(in the rows, 128 means zero)
The rows of A fall into several groups, and each row is roughly a mix of its group's hidden directions.
A, 108 rows:
[[117 103 183 164 131 161 143 155 138 119]
 [ 88  89 153 141 140 145 117 135  98 171]
 [171 140 104 104 180 105 123 109 150 126]
 [115  94  78 134 177  98 137 120 127 123]
 [121 118 107 140 181  90  98 140 155 106]
 [122 160  94 107 115  78 123 158 157 114]
 [102 117 137 187 106 145 132 172 118 137]
 [ 86 141 126 157 115 127 122 153  92 177]
 [107  79 112 122 143 101  86 105 126 158]
 [157 137 194 128 124 137  96 136 142 104]
 [105 116 178 159 115 174 140 137 111 147]
 [ 99 148 120 183 133 154 152 153  96 120]
 [142 167 114 140 152  98 104 175 102 147]
 [160 160 160 101 112 160 154 118 155 101]
 [ 81 124 102 155 116 108 150 178 120 118]
 [149 176 120 158 100 139 161 148 144  98]
 [147 113 194 138 140 133  91 148 135 113]
 [ 96 134 153 176 121 144 136 168  98 149]
 [169 146  97 109 166 106 123  88 148 121]
 [145 135  76 115 157  77 142 134 144 118]
 [122  84  89 123 171  92 117 108 135 138]
 [115  95 126  61 125 116 119  92 132 127]
 [174 144 121 103 175 110 119 103 155 113]
 [101  92 150 117 142 127 106 128 108 187]
 [140  85 156 111  98 142  85  96 144 128]
 [100  93 169 170 124 156 149 151 120 121]
 [152 191 110 113 159 100 131 130 129 150]
 [115 135 172 161 101 151 149 174 123 115]
 [139 145  97 186 125 116 127 163 158 110]
 [ 96 134 152 173 115 143 130 171 101 154]
 [149  83 105 107 157 118 125  85 151 105]
 [113 101 121  58 122 114 116  96 128 125]
 [168 139 148  78 117 136 142 107 154  94]
 [114 129 156 183 108 160 149 163 129 111]
 [158 158  77 107 144  94 103 123 108 135]
 [179 152 139 174 151 154 128 144 147 125]
 [ 92 108 166 127 109 144 162 174 119 140]
 [113  99  85  83 138  95 119  97 120 137]
 [106 154 113 194 129 127 128 155 103 144]
 [ 83 114 121 157  93 128 164 113  92 136]
 [111  90 109 117 170 150 138 119 116 179]
 [106 142 178 104 110 113  86 146 139 101]
 [163 151  86  90 144  97 111 102 136 122]
 [121 177 140 152  89 155 121 160 105 114]
 [167 135 128  76 127 127 145 102 157  94]
 [ 96 105 178 160 111 164 143 147 127 138]
 [ 92 100 165 103 115 143 123 110 148 173]
 [ 89 106 108  92 142 113 128  78 110 147]
 [151 136  97  88 154  97  96 104 137 156]
 [132  89 102 120 160  83  90 107 123 130]
 [182 143 106 150 143 135 125 114 170  97]
 [164 191 102 113 155 117 132 136 131 112]
 [105 169 127 165  82 138 160 145 120 115]
 [ 89 141 170 125  95 159 156 139 104 144]
 [117 154 164 138  69 120 133 134 121  90]
 [147 115  83 138 161  98  96  88 137 129]
 [130  88 119  99 170 142 113 110 121 175]
 [151  98 130  84 178 131 105 109 145 142]
 [133 152 153 126  93 153  99 170 110 163]
 [127  88 143  72 134 115 101 116 149 155]
 [120 102 179 138 112 186 133 119 122 119]
 [183 164 120 161 148 132 126 129 157 105]
 [111 137  89 124 190 106 132 116 108 150]
 [109 122  92 156 104 133 186 114 104 135]
 [116  93  97  82 114 115 119  81 132 143]
 [149 160 157 164 161 126 125 172 151 122]
 [154 132  98 161 142 126 179 145 149  94]
 [183 140 102 116 157 120 120 106 155  95]
 [157  99 113  81 154 118 137  84 143 116]
 [118 152 114 132 110 143 103 115 102 194]
 [ 97  89 130 184 152 136 151 134 117 148]
 [129 122  74 118 148  86 100 123 107 157]
 [169  97 173 114 109 143 123 112 167 121]
 [178 121 105  98 168 118 106 104 151 128]
 [181 155 119 137 148 110 108 119 161  92]
 [ 97  98 179 155 114 164 149 138 133 129]
 [120 153 152 182 123 169 158 144 111 125]
 [153 141 137 119 101  95 128 142 148  65]
 [106 159 107 166 117 119 115 162  98 168]
 [161 124  97  95 140 116 130  81 154  97]
 [149 163 136 187 142 140 127 168 126 136]
 [133 127 182  75  98 151 126 133 136 135]
 [108 104  96 105 154  90 109 106 112 168]
 [139 161 117 191 142 126 160 155 129 128]
 [179 107 139 150 154 149 130 122 156  86]
 [162 106 162  92 135 142 104  87 153 137]
 [142  83 136  77 155 112 112 100 146 131]
 [132 148 110 138 141 134 184  76 129 110]
 [128 140  75 181 143  98 115 143 125 131]
 [ 81 134 162 148  99 131 146 174 142 129]
 [109 106 168 145 137 162 111 145 104 174]
 [ 77  67 127 139 136 126 145 123 115 144]
 [ 88 156 111 107 119 110 123 111  98 179]
 [ 95 143 154 141  95 156 173 161 125 118]
 [137 170  95 164 129 118 157 130 136  83]
 [158 145  80 103 161 110 131 114 138  90]
 [106 135 138 177 103 156 175 142 109 135]
 [ 94 123 169 172 122 154 125 156 107 152]
 [136 161 138 189 126 153 148 163 136 122]
 [147 139 148  94 162 114  89 147 134 173]
 [145 131  76 166 140 129 146  89 119 100]
 [159 143 104 144 130  85 107  91 140  90]
 [ 91 143 145 143  93 137 160 178 108 131]
 [117  99 130  61 107 122 115  96 133 117]
 [171 157  99 113 162 108  99  97 141 126]
 [ 97 115 174 151 101 157 157 154 129 108]
 [111 157  69 158 145 136 156 140 134 148]
 [ 72 112 139 117  98 132 129 130  99 171]]

Here is one row from each group, named. Which group is each of the other rows in?
[ 99 165 111 156 105 101 145 172 143 111] | <57>
[171 149 109 103 151 103  93 128 161 104] | <25>
[164 121 158  77 162 141 137 107 152 131] | <86>

[148 106 180 135  82 142 112 111 153 142] | <86>
[103 103 175 171 137 151 149 141 156 127] | <57>
[ 80 102 108 177 121 133 133 154 100 124] | <86>
[111 135 132 191 132 145 162 164 115 127] | <86>
[142 180  93 161 133 114 126 154  94 123] | <57>
[118  85 124 129 139 150 135 106  93 183] | <25>
[164 108  90 104 163 119 129  82 136 137] | <25>
[123 176 108 181 122 122 144 161 119 114] | <57>
[ 75 120 130 124 120 112 105 155  97 171] | <86>
[114 103 177 142 124 188 138 121 117 125] | <86>
[138 104 169  94 131 137  90 171 138 145] | <86>
